In the data rows, the value 128 means zero.
Here is a table of points, one per row:
[111 110 124 136 162 163 138 155 126 133  93 105 143 105 144 101 113 178
 174 127 126 143 140 129 124 173 117 119 129 138 255 110]
[116 166 132 108  91 144 134 199 116  95 123 115 121 124 114 123 126 113
  92 141 127 134 130 132 240  74 128 119 138  91 133 124]
[194 123 132 173 130 110 111 135 127 105 153 185 127 137 159 119 128 109
 182 138 211 147 131 128 122  64 126 140 141 118 121 126]
[118 103 119 186 126 123 167 110 124 127 160 118 131 106 112 114 122 132
 127 129 125 126 255 119 117 143 114 128 128  84 127 123]
[104 110  91 167 180 143 102 114 111 177 204 109 111  95 122 111 114  99
  89 135 133 129  97 103 106 111 150 109 139 100 120 119]
[147 118 123 125 135 225 108 114 123 127  77 120  84 171 163  95 144 104
 125  86  83 115 126 116 117 122 139 187 114 160 112 114]
[134 128 136  50 133 135 127 112 124 138 112 112 162 117 157 126 110 129
  62 165 117 255 195 120 124 178 138 112 115 179 143 132]
[141 107 100 158 105 128 118  76 173 108  95 115 120 125  66 119 112 199
 193 127 109 113 110 118 120  87 154 184 115 138 121 125]
[121 116 112 201 132  88  95 144 113 132  82  88 104  84 107 116  92 111
 139 171 128 112 109  94 111 131 111 110 140 129 212 117]
[255 119 142 104 131  80 130 115 147 124 133 157 158 117  92 118 124 140
  96 109 164 113 118 129 129 134 125 124 123 125 123 108]
[125 161 135 175 106 132 146 148 116 156 180 130 142 117 121 109 114 113
 129 152 126 130 123 113 252 167 116 135 117 163 122 140]
[111 138 132 117 111 115 121 118 127 111 151 124  93 188  87 110 149 108
 148 140 129 146 140 194 153 123 115 137 136  90 133 114]
[125 223 120 154 158  57 105 146 109 108 146  98 100 121 165 112  73 142
 119 126 106 132 121 152 111  60 116 118 124 117 123 108]
[114 118 255 128 192 142 140  90 140 138 169 167  77 110  94 186 143 132
 159 150 133 137 125 131 116  48 117 130 131 110 132 112]
[123 121 166 147 115 124 121 132 119 102 158 145  91 109  86 228 134 119
 162  81 138 133 126 121 115 134 115 140 123 128 121 128]
[103  93 104 149  70 110 122 126 119 119 144 129 112 122 156 123 103 176
 149 119 138 117 104 217 127 158 105 162 117 109 100 109]
[169 120 126 161 179 126 129 176 150 121 196 129  56 160 117 158 165 122
  72 185 154 138 114 128 109  99 111 117 111 139 130 117]
[191 109 108 129 150 176 100 146 147 116 124 151 145 123  75 138 116 123
 135  51 130 115 119 119 119 104 131 137 116 175 130 128]
[107 107 111 108  85 139  84 171 100  95 119 105 111 115 166 120 111 137
 122  83 110 115 118  88 107  61 110 104 105 112 121 103]
[130  96 121 208 131 140 109 137 120 111  88 137 119 207 152 138 132  87
 104  91 201 138 125 127 143 122 131 134 129 163 120 126]
[147 132 126 125 102  96 130 151 147 135 150 130 130 198  65 134 111 112
 155 142 124 112 121 122 119 219 139 152 114 130 128 126]
[106 132 118 110  91 113 100 149 111 104  61 105 143 109  51 115 152 145
  71 172 125 107 123 194 124 113 131 197 109 175 101 110]
[163 132 117 138  86 112 120 102 120 117  53 138 106 156 121 158 116  58
 155 183 126 134 121  93 115 122 145 143 136  85 124 109]
[106 223 108 145 173 106 132 184 127 133 160 119 124 144 131 121 171  98
 105  61 124 146 128 145 151 180 107 123 127 106 127 114]
[110 119 122  76 171 127 107 148 125 116 151 116 159 211  81 124 110 133
 119 100 147 105 129 137 111 137 107 162 118  86 123 128]
[115 109 118  93 176 159 167 107 110 121 147 101 110 107  85  95  80 113
 118 127 113 113 121 103 107 114 104 100 208 171 107 150]
[110 106 105  64 151 144 103  80 112 150  87 136 113 106  87 138 130 136
 141 184 103  99 120 100 117 158 109 101 145  85 134 105]
[118 153 125 155 137 134 121 164 141 131 110 135 183 160 141 122 161 175
 148 110 128 109 124 144 137 122 222 137 129 107 119 126]
[ 95 131  83 176 169  73 117 113 110 131  76 101 165 112  82 121 154 142
 132  84 108 140 120 139 160  92 108 104 105 157 100  89]
[114 124 131 123  89 152 123 167 136 135 156 164 105 121 114 100 106  88
 121  96 144 121 110 118 142 192 166 129 139  99 129 166]
[148 112 121  84 114 104 123 155 126  95 112 145  43 142 129 151 169 159
 132  73  92 109 120 114 116 135 117 121 128  71 132 111]
[109 110 114  85 160 110 127 145 118 112 156 113 113 100 199 112 104 138
  80 123 121 125 110 107 109 117 112 255 119 126 118 114]
[122 120 117 130 118 112 122 135 111 116 135 100 138 125  93 173 159  84
 136 140 117 127 122  96 104 201 102 124  92 139 160 131]
[131 186 129 180 112 125 134 124 126 169  89 115 133 118 159 149  51 186
 133 113 131 144 139 142 148 137 142 126 129 138 133 251]
[124 139 136 122  99  88 129 181 134 255 113 127 115 122 119 124 154 141
 122 105 126 130 137 134 109  83 119 130 133  86 162 194]
[114 181 138 141 112 162 132 104 112 117 135 135 171 147 142 113 236 105
  76 127 124 154 145 123 119 109 136 125 114 186 199 178]
[129 165 117 131 176 131 133 141 127 125  82 114  78 122  76 105  98 164
 121 119 106 239 143 141 134 174 114 123 128  78 126 140]
[113 107 119  57 140 155 111 149  99 111 103  83 129 101 138  88 124 123
  72 151 119  98 121 178 100 123  92  94  78 127  95 122]
[127 132 120  98 136  92 118  99 144 129 154 109 172 125 138 119 120  97
  85 167 148 111 114 114 138 150 189 141 116  99 109 117]
[117 121 129 106  78 131 122 143 112 204  99 139 152 116 132 129 196  85
 131 107 127 124 127 108 107  81 125 119 210 114 136 155]
[120 255 118 110 116 189 144  22 122 141 139 109 136 127 114 115 126 109
 154 131 115 113 126 135 143 131 133 139 127 144 123 106]
[112 113 110 135 115  87 255 153 110 122  89 116 127 113 130 124  96  97
  91  84 121 131 145 107 116  91 128 109 114 144 119 118]
[101 110 132 112 188  86 105 138 110 124 145 120 183 107 172 121 133 120
 205 114 100 103 129  94  95 155  94 102 164 203 105 115]
[149 103  96 139  92 196 117  99 130 132 165 153 134 109 142 160 116 120
 142  75 115 122 108 104 112 130 108 108  95 161 118 112]
[129 105  94 188 130 185 109  86 105 110 124 154 135  94 198 100 119 138
 102 140  98 111 102 115 111 154 112  94 131  24 103 124]
[107  94 196 186  90  58 122  86  93 112 148 139 118 111 138 105 112 193
  90  85  95 114 116  88 112 187  96  90 108 160  90 102]
[129 101 114 168 130 143 135  89 112 114 102 102 133 118 125 115 177  61
 101 152 113 125 115 255 138 131 124 135 122 138 119 111]
[130 156 125 100 136  74 133  90 124 142 144 117 156 142 144 134 149 127
 130 127 112 129 123 115 237 113 117 122 127 106 125 164]
[105 108 123  78  68  67 118 109 108 113 176 116 142 116 167  95  85  50
 211 111 124 133 121 236 127 129 104 121 112 172 117 116]
[113 117 112 123 147 111 133 115 128 118 158 113 160 108 138 105 161 134
 152 177 118 101  93 110 101 161 242 117 112  62 126 124]
[118 108 117 139 103 121 112  95 255 107 114 103 140  98 168 112 128  91
  96  95 113 121 112 109 116 118 105 116 118 122 109 112]
[235 124 130  99 127 156 121 192 169 111 153 145 201 108 153 123  90 127
 154 107 134 103 121 130 109 118 116 115 117 106 126 126]
[104 130 106 115 101 156 175 123 110 118 144 120 221 111  88 108 173 192
 202 103 123 244 137 116 110 113 110 124 126  84 125 114]
[124 129 187 132 201 179 141 156 124 140  70 168 148 124 200 250 123  69
 162 139 130 125 137 146 134 180 129 126 137 119 114 140]
[116 169 114  98  77 121 120  79 116 145 147 145  69 150 188 146  98 136
 111 122 106 153 145 128 121 112 146 112 124 140 228 132]
[128 118 141 159 137 110 165 110 128 137 108 122  92 115 104 117 161  96
 122 155 109 131 153 117 102 121 115 127 201 163 124 228]
[119 107 255 143 145 146 128  91 106 108 103 108 152 111 124 166 124 116
 111  98 127 115 129 119 128 151 120 113 122  92 124 123]
[126 107 114  81 176 129 164 114 122 140 124 112 108 120 162 111 170 127
 179 149 113 121 142 124 242  94 118 111 116 142 123 171]
[140 133 121 137 106 138 112  95 122 140 181 146 126 135 109 125 167 153
 132 158 123 117 115 120 139 126 181 119 116 166 123 171]
[108 132 124 114 150 119 107 174 132 134 150 102  61 108 122 117 107 122
 152  77 113 126 134 123 120 127 255 105 120 162 113  98]
[139 128 120 114 193  98 119 137 148 116  96 255 141  97 104 119 106 123
  79 176 126 109 121 126 121 134 125 115 112 169 128 119]
[141 108 125 105 149 125 119  79 147 134 111 150 159 212 135 117  69  80
 118 124 187 124 123 124 135 112 136 128 127  91 134 128]
[131 115 129 153  98 208 133 131 130 132 193 118 117 196 147 140  54 171
 105 161 145 117 120 139 123 117 115 149 112 172 115 104]
[ 98 121 176 142  60 183 111 176 116 113  90 148 182  87  91 152 116 131
 115 159 132 111 121 102 114 115 110 102 116 119 113 112]
[122 114 121 127  83 132 137 146 130 176 155 120 154 110 133 136 131 183
  77 150 113 116 122 127 125 163 125 118 255 169 145 115]
[150 132 129  85 126 137 132  65 136 122  73 134  56 117 168 114 188 197
 142  96 255 106 119 121 127 174 113 118 122 169 100 108]
[123 121 132 141 143  96 129 150 133 125  98 122 162 246 141 137 120 175
 121 181 120 118 116 132 115 104 131 153 119 154 126 117]
[114 115 135  69 129  99 125 102 123 102 168 121 139 134 122 237 144 168
 114 150 128 126 157 131 116 120 115 108 119 116 153 151]
[ 99 125 130  92 151 139 153 169 124 128 135 141  95 118 108  99  85 156
 174 150 143 118 124 115 147  98 112 104 144 113  91 180]
[148 129 122 153  82 147 123 183 161 114 120 115 128 127 189 105 205 143
 185 226 110 120 121  98  97 128 119 128  97 148  93 100]
Along one direction, these points spread out more than along any other. Where along it does each point below lie, from 0 to 99? The average is 50, and the first point in the table lies past the average. One standard deviation of the points above along it is 16.
[118 108 117 139 103 121 112  95 255 107 114 103 140  98 168 112 128  91
  96  95 113 121 112 109 116 118 105 116 118 122 109 112] 32
[105 108 123  78  68  67 118 109 108 113 176 116 142 116 167  95  85  50
 211 111 124 133 121 236 127 129 104 121 112 172 117 116] 45
[147 132 126 125 102  96 130 151 147 135 150 130 130 198  65 134 111 112
 155 142 124 112 121 122 119 219 139 152 114 130 128 126] 43
[163 132 117 138  86 112 120 102 120 117  53 138 106 156 121 158 116  58
 155 183 126 134 121  93 115 122 145 143 136  85 124 109] 39
[106 132 118 110  91 113 100 149 111 104  61 105 143 109  51 115 152 145
  71 172 125 107 123 194 124 113 131 197 109 175 101 110] 47
[ 95 131  83 176 169  73 117 113 110 131  76 101 165 112  82 121 154 142
 132  84 108 140 120 139 160  92 108 104 105 157 100  89] 60
[123 121 132 141 143  96 129 150 133 125  98 122 162 246 141 137 120 175
 121 181 120 118 116 132 115 104 131 153 119 154 126 117] 40
[139 128 120 114 193  98 119 137 148 116  96 255 141  97 104 119 106 123
  79 176 126 109 121 126 121 134 125 115 112 169 128 119] 39
[110 106 105  64 151 144 103  80 112 150  87 136 113 106  87 138 130 136
 141 184 103  99 120 100 117 158 109 101 145  85 134 105] 51
[ 98 121 176 142  60 183 111 176 116 113  90 148 182  87  91 152 116 131
 115 159 132 111 121 102 114 115 110 102 116 119 113 112] 40
[131 115 129 153  98 208 133 131 130 132 193 118 117 196 147 140  54 171
 105 161 145 117 120 139 123 117 115 149 112 172 115 104] 27
